In the data rows, 50 means zero.
Some points, one per row:
[45,75,62,44,26,41,40,67,72,2,78,90,77,93,55,81,50]
[78,63,55,43,29,43,20,57,28,30,93,44,70,99,83,61,57]
[57,27,41,51,66,64,59,37,34,85,23,25,33,6,43,25,51]
[30,64,58,55,37,41,36,62,86,23,58,77,73,54,46,72,51]
[76,40,47,38,54,54,47,39,5,69,58,26,39,63,58,33,65]
[82,34,52,44,39,47,42,51,2,49,75,22,48,99,69,38,53]
[82,21,57,49,60,55,43,36,1,71,68,17,38,57,57,23,70]
[43,76,50,54,38,44,46,55,62,30,61,61,61,80,56,71,45]
[66,41,49,56,48,46,53,43,34,53,62,41,42,48,43,45,49]
[8,65,51,54,46,51,58,58,99,24,34,99,64,13,19,78,30]
[11,76,56,55,46,46,59,58,99,34,30,92,62,20,32,75,32]
[29,55,52,50,48,54,52,47,72,41,49,70,52,39,35,56,45]
[12,52,48,66,66,58,67,49,99,61,14,71,43,0,21,48,38]
[33,44,35,62,71,61,62,38,71,66,19,49,33,0,30,29,47]
[55,50,42,49,60,51,53,46,39,64,48,38,47,39,57,45,50]
[37,78,52,51,39,40,43,59,64,20,65,82,64,89,57,74,55]
[64,43,46,51,58,57,51,36,31,56,53,40,41,39,50,38,55]
[90,34,48,38,50,54,43,48,0,62,72,16,40,84,73,35,67]
[74,51,55,42,44,51,42,58,31,44,72,40,56,77,70,48,55]
[44,53,44,56,60,55,53,51,63,50,44,48,45,30,51,42,46]
[63,52,51,32,39,45,43,67,41,32,74,44,59,99,74,60,56]
[57,36,43,47,61,60,56,38,31,64,43,34,39,44,50,30,59]
[14,58,50,41,43,51,51,64,99,39,34,88,64,14,29,74,29]
[11,85,67,54,26,41,52,75,99,0,54,99,81,68,46,96,26]
[51,36,46,51,52,57,52,43,46,58,43,37,44,31,46,38,46]
[69,43,51,52,51,51,58,38,25,62,60,36,37,56,45,39,49]
[73,32,45,42,59,52,46,43,14,72,52,21,31,41,53,29,54]
[60,65,55,41,37,40,40,64,40,27,74,58,64,99,69,68,48]
[93,18,40,44,68,62,47,27,0,85,56,0,26,59,72,2,68]
[66,27,48,49,60,60,53,38,22,78,45,14,33,31,50,21,55]
[53,59,58,41,35,44,35,64,58,27,72,56,72,88,69,68,53]
[56,19,35,54,71,61,57,26,25,88,33,19,24,9,43,21,58]
[40,46,42,53,61,55,62,38,56,58,33,46,36,21,30,43,47]
[32,65,59,56,39,50,54,55,77,32,44,68,59,48,44,64,38]
[43,43,52,46,57,53,63,42,64,54,34,50,40,10,39,46,39]
[53,64,58,46,26,43,43,69,59,18,75,60,74,99,71,69,48]
[60,69,58,39,37,50,47,64,52,24,62,60,62,84,66,57,51]
[7,58,48,54,52,51,66,54,99,38,25,73,54,15,37,62,34]
[42,36,41,44,57,56,52,45,51,59,39,37,42,28,47,38,51]
[50,48,49,42,49,55,44,52,53,46,51,49,55,42,47,46,46]
[66,48,51,51,52,51,47,50,26,46,71,35,45,77,61,47,60]
[31,65,54,54,39,40,51,57,75,34,44,73,64,62,52,72,38]
[58,49,54,48,42,46,51,48,40,49,61,44,51,70,61,51,49]
[75,45,61,44,38,56,57,43,21,52,69,39,48,73,69,44,62]
Here are 12 more points, each followed by its number:
[46,55,49,47,56,46,60,52,53,63,38,50,42,39,39,54,49] 0
[43,86,65,44,18,36,40,83,69,0,77,89,84,99,73,91,40] 1
[83,48,55,46,40,42,36,62,17,40,87,37,57,99,75,53,69] 2
[36,67,47,50,54,46,46,53,70,45,40,68,55,47,49,65,49] 3
[83,46,51,45,54,52,46,49,12,55,67,31,45,80,69,36,62] 4
[88,50,48,47,48,46,32,47,0,43,88,27,50,99,84,42,76] 5
[84,60,54,42,42,41,27,70,19,29,91,49,67,99,97,60,65] 6
[31,65,49,52,48,46,54,56,81,40,39,72,55,46,45,70,39] 7
[51,38,51,52,45,54,51,44,48,53,53,43,52,48,51,48,44] 8
[39,36,37,59,69,60,60,30,49,74,28,42,33,0,25,32,52] 9
[99,38,45,44,55,54,47,35,0,73,72,0,34,80,74,19,70] 10
[49,52,44,53,54,51,49,41,44,54,53,47,44,57,50,50,55] 11
Which of these numbered points is nearest to each point below, ignoring the 2 directions in which the first points spread most? Its number follows each.
[84,42,50,41,45,46,38,44,9,44,89,29,51,93,72,43,70] > 9
[50,33,37,57,76,55,50,34,35,89,21,30,31,8,40,29,61] > 3
[66,46,49,52,60,51,38,52,26,50,57,32,48,65,67,35,71] > 5
[67,38,53,59,62,48,50,42,28,75,52,32,40,37,50,34,69] > 2
[35,78,54,51,32,42,55,63,84,19,67,77,74,80,58,72,39] > 10
[85,42,46,45,57,41,30,46,0,66,69,25,44,90,65,43,77] > 3
[79,79,70,34,24,40,26,77,33,9,99,70,78,99,85,82,58] > 6
[38,51,53,62,55,40,49,55,70,53,35,67,50,21,40,60,46] > 2
[72,61,55,45,37,39,41,60,31,38,76,44,58,99,79,62,54] > 7
[43,27,43,54,54,62,59,35,47,69,29,33,38,10,37,31,42] > 8
[67,55,57,45,46,53,45,54,36,42,61,54,48,65,55,46,58] > 4
[60,81,68,35,19,36,32,71,48,11,89,69,79,99,76,84,49] > 1
[50,60,55,45,52,42,50,59,51,49,56,53,51,63,45,61,51] > 0
[36,52,45,51,67,60,59,46,66,61,28,58,39,13,36,42,44] > 4
[44,63,53,45,52,41,51,53,61,53,45,59,48,40,42,62,46] > 0
[72,54,52,49,53,45,52,46,19,62,63,36,42,77,57,49,59] > 0
[55,46,56,39,35,50,37,57,46,39,67,45,65,76,65,57,50] > 8
[36,69,60,50,36,44,43,70,87,19,61,83,74,66,52,79,47] > 2
[53,51,50,54,52,38,64,46,38,60,51,44,45,53,40,49,58] > 0
[61,37,44,61,65,48,47,38,30,67,47,36,39,37,51,30,66] > 5
[33,43,50,55,43,52,54,45,70,50,37,60,51,25,37,50,38] > 8
[52,70,60,35,32,39,46,68,49,27,67,73,62,99,61,77,51] > 0
[62,50,52,50,55,51,56,51,39,51,46,43,44,52,57,45,53] > 4
[34,54,45,50,64,61,59,47,69,62,31,65,42,14,35,45,45] > 4
[18,63,51,54,57,46,50,45,88,57,16,81,49,0,21,63,46] > 3
[35,62,44,47,53,48,49,53,66,50,35,60,50,44,45,57,50] > 3
[49,50,48,44,50,47,48,51,49,51,52,38,53,67,66,50,49] > 7
[39,44,45,52,52,54,43,45,55,51,49,55,52,35,39,47,56] > 9
[45,66,58,48,31,39,37,71,77,18,74,74,71,78,49,75,48] > 2
[53,69,56,38,34,42,44,61,52,29,64,63,65,93,67,76,52] > 7
[61,40,52,54,62,58,60,36,34,58,45,44,29,29,47,29,55] > 4
[22,56,43,61,55,52,70,46,89,49,31,65,49,13,32,51,33] > 10
[52,50,56,40,36,50,44,57,53,41,66,53,62,69,52,60,43] > 8
[8,73,51,46,43,43,54,65,99,38,32,93,65,24,24,81,37] > 0
[50,46,50,53,54,47,48,59,65,47,45,52,56,43,47,51,52] > 2
[60,53,52,47,54,43,43,55,44,51,57,57,53,51,49,55,64] > 2
[91,64,63,40,28,42,30,65,8,19,99,44,69,99,90,66,66] > 6
[46,58,49,42,49,45,55,49,40,55,47,56,52,53,50,62,54] > 0
[30,70,64,52,31,41,43,63,75,21,66,83,70,75,44,82,45] > 9
[77,61,61,48,30,38,35,53,19,35,94,43,59,99,69,64,56] > 9
[69,56,48,58,51,52,43,51,33,40,65,48,49,76,64,41,53] > 4
[93,46,60,59,44,43,30,55,5,49,86,28,56,99,79,45,69] > 2
[30,70,50,45,35,43,53,60,80,34,45,70,61,60,47,77,36] > 7
[28,36,44,50,52,59,67,44,75,62,26,49,42,2,34,46,33] > 8
[63,53,49,53,50,49,40,39,27,53,65,42,46,72,65,53,56] > 11
[39,61,56,62,58,50,49,42,72,48,35,69,52,25,39,52,53] > 5
[68,38,57,51,34,48,47,46,25,49,70,32,50,74,56,48,47] > 8
[79,62,69,42,29,39,39,64,22,20,87,45,65,99,81,62,49] > 1
[62,41,39,60,63,46,37,41,26,70,46,31,42,40,48,32,68] > 5
[72,34,49,41,49,58,51,43,15,59,70,18,44,72,65,29,52] > 8
[50,63,49,50,47,39,50,58,60,45,57,68,52,63,45,73,48] > 0
[68,43,43,49,56,57,47,52,20,53,61,34,47,76,68,34,62] > 4
Here are 12 other points, each followed by its number:
[28,79,61,51,27,37,40,68,94,11,60,89,77,77,53,85,36] 0
[64,51,53,44,48,53,38,49,25,47,62,38,53,76,64,43,56] 1
[41,47,50,45,46,55,53,44,59,52,42,46,56,38,52,51,45] 2
[61,65,56,43,42,45,42,57,42,40,69,50,56,84,63,59,55] 3
[58,63,53,43,44,49,50,51,44,40,59,57,55,68,56,58,54] 4
[41,53,51,46,54,50,53,50,56,54,42,53,51,39,41,53,50] 5
[35,52,48,49,55,56,52,53,69,56,34,49,49,29,45,49,46] 6
[35,47,48,50,61,51,46,55,68,50,35,57,56,33,46,56,43] 7
[62,48,49,42,43,46,39,57,26,38,78,35,56,99,74,45,55] 8
[45,30,37,48,74,61,72,29,43,96,12,28,28,0,31,24,45] 9
[62,47,47,44,57,53,46,49,34,58,58,41,48,59,61,44,57] 10
[33,72,62,44,30,44,41,64,79,19,65,67,71,87,62,77,44] 11
The same question for these:
[55,63,54,47,47,42,43,59,45,39,68,46,53,83,63,55,55] > 3
[57,57,63,39,23,41,37,69,47,17,79,55,74,99,78,72,48] > 2
[96,41,58,33,38,47,38,49,0,45,93,12,52,99,90,37,66] > 2
[50,57,51,54,45,52,54,51,56,34,53,68,50,51,48,56,52] > 4
[43,73,52,42,34,44,28,62,60,23,60,71,67,78,51,67,44] > 1
[41,51,41,51,61,53,51,48,62,52,41,56,48,37,46,51,51] > 10
[20,51,52,61,53,49,61,44,89,47,25,73,48,13,24,59,30] > 0
[68,6,36,54,68,64,60,32,7,92,43,0,24,26,46,2,56] > 8
[24,47,52,42,46,54,55,54,89,44,33,73,58,18,42,58,41] > 2
[2,48,49,59,63,60,78,37,99,65,0,76,38,0,9,49,30] > 9
[72,33,42,47,58,61,44,40,15,62,56,18,37,60,59,31,59] > 1
[26,80,60,48,37,51,57,66,99,18,44,99,66,34,33,79,35] > 4
[99,36,67,38,31,48,36,55,0,40,94,7,54,99,95,30,62] > 2
[69,46,45,46,59,55,42,51,28,59,61,36,51,75,71,40,58] > 10
[80,51,60,32,33,43,39,52,10,44,86,23,53,99,81,49,53] > 2
[71,21,45,49,57,66,50,33,8,81,52,9,34,39,55,20,59] > 2
[31,33,39,58,71,62,77,29,67,85,10,47,27,0,20,32,39] > 9
[75,31,45,38,57,53,49,48,23,68,56,19,40,53,64,26,58] > 6
[99,21,54,46,56,56,46,28,0,82,66,0,29,65,69,9,68] > 0
[36,78,61,48,35,40,47,61,73,21,68,80,68,84,60,78,47] > 3
[58,65,55,47,44,40,45,56,39,38,69,48,56,88,63,62,52] > 3
[54,72,61,47,24,41,44,61,60,12,81,82,69,99,59,82,45] > 4
[32,64,50,48,45,43,40,68,81,36,44,77,67,38,42,82,36] > 7
[82,40,51,51,53,46,53,36,5,62,63,27,35,63,54,34,56] > 4
[70,36,35,52,66,53,48,46,19,65,54,32,40,49,52,31,58] > 10
[46,59,44,47,43,43,48,57,50,31,61,55,58,87,60,64,48] > 8
[62,47,57,40,43,52,52,46,39,49,54,37,48,65,62,43,46] > 2
[26,69,51,50,44,49,42,68,99,28,42,78,65,33,45,69,36] > 6
[36,28,35,55,62,56,69,33,43,87,18,28,26,9,38,33,43] > 9
[44,64,49,49,50,43,40,63,63,37,60,65,58,59,53,65,50] > 10
[38,42,41,54,67,57,70,37,58,76,21,52,29,6,26,42,47] > 4
[49,30,42,48,66,54,56,34,30,78,36,32,35,25,40,32,51] > 5
[70,28,42,43,53,56,52,40,11,63,61,17,40,74,63,30,57] > 8
[15,44,40,58,58,51,62,48,84,57,22,58,48,12,31,47,37] > 8
[38,50,51,54,50,56,52,58,73,29,52,66,59,54,49,48,41] > 8
[77,36,55,54,44,50,47,45,19,57,61,30,44,62,62,38,45] > 0
[52,43,49,49,53,49,53,49,41,47,54,40,46,57,63,43,51] > 8
[69,42,50,46,58,56,48,42,16,62,55,23,43,60,66,30,62] > 1
[79,42,48,47,46,52,51,44,8,55,81,20,45,93,77,37,58] > 8
[61,65,55,34,35,39,24,75,50,18,76,66,71,99,67,75,52] > 7
[55,61,53,41,47,46,35,67,52,28,64,55,68,83,78,62,58] > 7
[50,63,62,44,39,48,32,61,57,26,57,63,63,76,52,64,43] > 1
[67,46,62,44,40,59,60,45,30,47,64,44,44,68,66,48,52] > 4
[54,53,52,42,47,45,52,55,45,43,55,47,63,77,59,57,46] > 9
[20,47,38,51,57,50,62,50,77,52,27,56,42,29,37,54,42] > 8
[20,45,44,56,62,64,60,48,85,55,14,68,40,0,25,39,36] > 1
[48,44,41,53,67,56,49,51,59,55,37,48,47,31,54,41,48] > 7
[33,49,44,46,52,47,42,54,61,54,49,51,53,38,48,57,46] > 7
[68,49,47,50,58,47,36,54,18,55,68,35,48,66,65,45,60] > 10
[46,41,40,47,63,58,61,35,44,72,29,38,33,15,37,34,52] > 4
[35,45,44,52,55,56,65,39,63,59,31,50,43,18,38,44,40] > 2
[38,50,49,51,58,53,54,44,48,57,36,46,45,33,46,43,52] > 1
